In the data rows, 128 means zero.
Some points, one per row:
[138 153  96 117  97 115 166 104 109 140 176 229]
[211 204 134 188 135 120 116 149 125 114 190 145]
[ 82  94 128  91 151 140 105 129 215 128  85  96]
[ 94  99 140 101 161 158 109 152 180 129  81  97]
[ 77  76 123  73 139  91  98 105 135 122  84  87]
[187 148 197 176 168 137 106 202 122 121 141 113]
[ 57  72  78  40  69  85 120  56 106 169  68  91]
[ 74  87  97  58  69  80 112  57 101 130  98 110]
[196 182 103 234 112 185 133 154 125 106 154 122]
[127 131  85 131 101 131 131 104 124 120 140 154]
[132 187 128 129  97 103 131 109 105 123 177 154]
[ 92  78 110  78 105  69 106 112 111 127  90  89]
[133 137 221 128 157 108 108 177 128 127 110 103]
[203 186 162 188 143 125 124 156 124 122 149 122]
[ 68  84 114 101 155 100 118 130 178 113  63  77]
Then 10 other points, each followed by its number:
[105 129  95  92  88 100 192  90 105 142 161 255] 0
[111 101 176 124 255 127  86 175 152 110 106 101] 1
[208 212 116 204 104 164 151 139 124 117 174 150] 2
[129  95  83 100  95  93 197  96 102 140 183 218] 3
[218 190 174 221 139 158 128 164 104 112 158 126] 4
[130 131 130 131 102  93 113 115 100 119 166 121] 5
[156 160 187 187 157 164 121 214 112 115 121 104] 6
[107 125  98 105  93  83 163  82 105 129 154 157] 7
[ 68 101 184  92 174 100  98 135 114 116  75 100] 8
[212 191 124 204 117 183 115 126 122 119 166 154] 9
Which three of these numbered points are nearest to each point below, ignoring the 3 directions in which the first points spread most? Their numbers follow each, nearest first.
[103 112 127 109  91  99 114  93  98 121 155 139] > 5 7 4
[ 75  63  79  72  75  86 143  71  93 176 100 101] > 4 2 6
[ 92  81  96  89 139 112  90  96 255 105  83  96] > 5 7 2
[142 178 100 148  78 121 168 111 109 133 194 203] > 7 8 5
[161 145 186 184 180 154 121 218 125 112 109 105] > 6 4 8
[100 114  81 112  96  93 194  99 116 134 150 255] > 0 3 7
[128 160 107 117  83 104 177  99 101 138 192 201] > 7 0 3
[124 114 130 127 117 240  90 121 146 122 123 121] > 9 4 6
[196 220 108 198  99 144 146 137 109 121 183 151] > 2 4 5
[149 164 148 114 115 103 109 120 126 131 146 122] > 2 5 9
[111  85 172 119 255 116  89 174 141 108  94  92] > 1 8 7
[152 185 136 141 108 108 123 125  96 124 184 145] > 5 2 7
[ 99 105  87  95 101  87 211 100 112 141 141 213] > 3 0 7
[ 74 110  92  77  51 100 255  68  82 168 124 190] > 0 3 7
